One vector is turned by the same rotation once a tick. Each row is the vector after some number of ticks, and that number follows the row.
The counts run from 0 to 396.
[-20  24  11  31 -15  20 -29  30 -11  -6  15  -8  20 -38   5  -4  -1  -4
  17  -2  -8]
262
[  6   1  -2  -6 -48   2   4  14  18 -36  -7  14  20 -20  -5 -27 -24  18
  -7   8 -14]
372
[ 10   4   2  -7 -27  -6 -20   7   4 -43 -37  19  15 -10  -8 -11 -15   1
 -33  23  -7]
43
[ 23 -20 -13 -21  23 -24  14 -29   3   5 -33   4 -19  38 -14  11   6  -7
 -29  13   9]
55
[-13  -6   1   6  19   2  17  -1  -6  40  34 -23 -23   0   9   3  12   3
  43 -23   6]
88
[  9 -14   6   1  22   9  34 -13  11  38  36 -23  -7  19  -4  -3  22   8
   1 -15  19]
323
[-21  26   5  32   2  12 -45  29 -24  -9  -6   0  16 -25   4   6   4 -16
  20   7 -14]
97
[ 14 -19 -28 -27  -5 -33  17 -27   6   0 -26  15 -32  22   1  -3 -28   7
  16  -7  -1]
289
[ -1  -8 -30 -12   3 -32   5 -10 -12   6 -25   9 -38  15   9   8 -29  -1
  40  -6  -8]
362
[-14   3 -23   4  28 -13  -9   0 -26  30  -4 -12 -31  11  13  17  -5 -10
  51 -16  -5]
181
[ 10   1  10   1  18   1 -20   0  -6  -1 -22  -4  21   8 -24   6  21 -19
 -53  30  12]
313
[ 19 -18  13 -10 -16   9  41  -9  30   2  33  -6   8   7 -13 -20   7  21
 -29   3  11]
393
[ -7   0 -30  -7   6 -27   4 -12 -11  14 -15   8 -36   8  11   4 -20  -2
  50 -15 -12]
108
[ 27 -25  -2 -23 -18  -5  45 -23  27   2  17   0  -9  19 -11 -18  -4  26
 -16  -2  11]
304
[ 18 -10   1  -7  22  -4 -13  -7  -7  -7 -37   5   2  19 -20   8  12 -16
 -51  27  13]
58
[-16  12  23  26  -9  27  -7  22   0   8  42 -17  25 -29   5 -14  16   2
   9  -3   2]
336
[ -4  13  -6   8 -25 -10 -38  16  -8 -35 -39  15  13 -19   0  -2 -21  -7
  -2  13 -19]
115
[ 19 -11   8  -9 -39   8  28  -4  27 -22  13   6  15  -5 -14 -29 -10  25
 -32   8   3]
301
[ 10   1   7  -6 -27  -1 -17   6   5 -36 -31  18  25  -8 -13  -9 -11   0
 -43  22  -3]
297
[-14  19 -21  10  14 -21 -37  11 -28  -1 -37   5 -13  -7   8  18 -10 -22
  28  -2 -14]
21
[ 19  -7  -1 -12  26 -14  -6 -15  -5  -3 -36   2  -2  32 -18   9  16 -14
 -46  25  17]
57
[-17  24  -3  25 -14   2 -41  29 -14 -24 -21  11  14 -31   7   0 -15  -1
  19   8 -20]
188
[  1  -4  -8  -6 -49  -5  21  -2  20 -22  10  12  -5 -14   3 -22 -28  29
  22  -8 -13]
284
[  2   5  30  16  -8  25   6   9  15   2  38 -16  31 -14 -13 -12  24  13
 -24   7  11]
155
[-13  17 -16  14   8 -17 -40  14 -25 -11 -36   6  -7  -8   2  12 -11 -20
  21   8 -17]
22
[-15  -3 -15   6  -2  -8  17  -1  -4  26  29 -10 -24  -2  18   1  -6   7
  60 -25  -9]
15
[  7  -7  21   1  -4  21  30  -6  24  14  50 -21  17  -1  -5 -18  21  17
 -17  -6  16]
320
[ -4  -8 -24  -6  -5 -21  10  -8  -5  18  -7   4 -37   8  16   0 -22   5
  56 -17  -9]
107
[ 26 -16 -11 -14  23 -17   5 -21  -4   6 -32   5 -14  32 -18  12   8  -8
 -33  15  10]
56
[ 13 -17 -26 -20 -16 -25  28 -26   5  -1  -9  10 -30  18   3  -6 -24  12
  22  -5  -2]
288
[  5 -10 -31 -16  -3 -37   8 -24 -11   3 -35  14 -35  22   8   7 -25  -2
  31  -6  -7]
199
[ -9  17  11  26  33   9 -37  19 -16  11  -7 -16  15  -4  -9  19  30 -28
 -12  15   2]
331
[-11   5  -5  12  44  -8 -19   3 -26  35  -3 -15 -23  12   3  23  15 -19
  26  -8   7]
255
[ 11 -15  25   1 -13  21  33  -7  25   6  40 -13  18  -2 -12 -14  17  19
 -30   4  13]
66
[-12  -3  -2  11   8   2  19   3  -2  31  40 -20 -19  -1  14   0   4   9
  49 -25   3]
341
[  3 -13   3  -3  36   2  18 -20  -1  39  23 -24 -18  27  -7   9  26  -5
   4 -10  17]
325
[ 22 -28  -9 -26  -3 -11  47 -28  19  10  13  -2 -17  30  -8 -10   2  16
 -13  -4  16]
305
[-18   9  -2  12 -39   8   1  16   2 -16  17   3   9 -32  14 -19 -22  18
  41 -13 -17]
355
[ 11 -18   6  -6  25  -1  39 -21   9  33  31 -20 -15  24 -12  -2  23   6
  -7  -9  22]
70
[ 23 -24 -21 -27   0 -30  24 -30   5   2 -28   7 -29  33  -6   0  -9   6
 -13   4   5]
380
[  7   4   2  -5 -41   0  -5   6  14 -45 -17  15  22 -20  -6 -22 -20  11
 -21  14 -12]
208
[-16  13  -3  19  39  -5 -27   9 -29  25 -14 -12 -12   7   3  21  15 -25
  23  -1   4]
256
[  8   0   8  -5 -45  -1   9   6  20 -42  -2  16  16 -18  -8 -23 -21  18
 -17  14  -7]
209
[ 18 -22 -16 -22 -27 -19  36 -25  23  -6   3  12 -21  13   2 -20 -24  23
   8  -7   3]
377
[-21  25  14  31  19  12 -46  28 -19   4  -5 -11  16 -21  -1  10  16 -18
   6   7   1]
6
[-11  -1 -23  -4 -12 -21  19  -6  -3  15   9   2 -30   4  16  -4 -21   6
  56 -24 -12]
106
[ -5  12  20  26  29  15 -32  19 -22   5  -5 -17  22  -9  -9  10  33 -21
 -25  17   6]
78
[-14  19 -11  17  -2 -12 -44  21 -24 -18 -34  11   3 -20   5   4 -14 -18
  22   8 -17]
23
[ 19 -24  -7 -27 -30  -5  41 -23  27 -11  10  10  -9  12  -5 -21 -19  26
  -6  -4   2]
213
[ -5  11 -16   6  -8 -21 -38   8 -16 -24 -51  16  -4  -7   0   9 -16 -13
  12  14 -15]
113
[ -9   1  -6   6  35  -5  -6  -7 -20  38   7 -19 -20  10   2  19  16 -17
  30 -13   9]
254
[-17   9  14  21 -10  24  12  15   4  16  51 -20   9 -22   6  -9  10  13
  28 -14   0]
338
[  4 -15 -27 -21 -10 -29  14 -18   2   2 -23  10 -33  18   6   1 -24   6
  25  -8  -4]
35
[ -7  12  11  21  42   5 -28  15 -24  18  -7 -12   6   9  -9  21  28 -30
 -12  10   9]
330
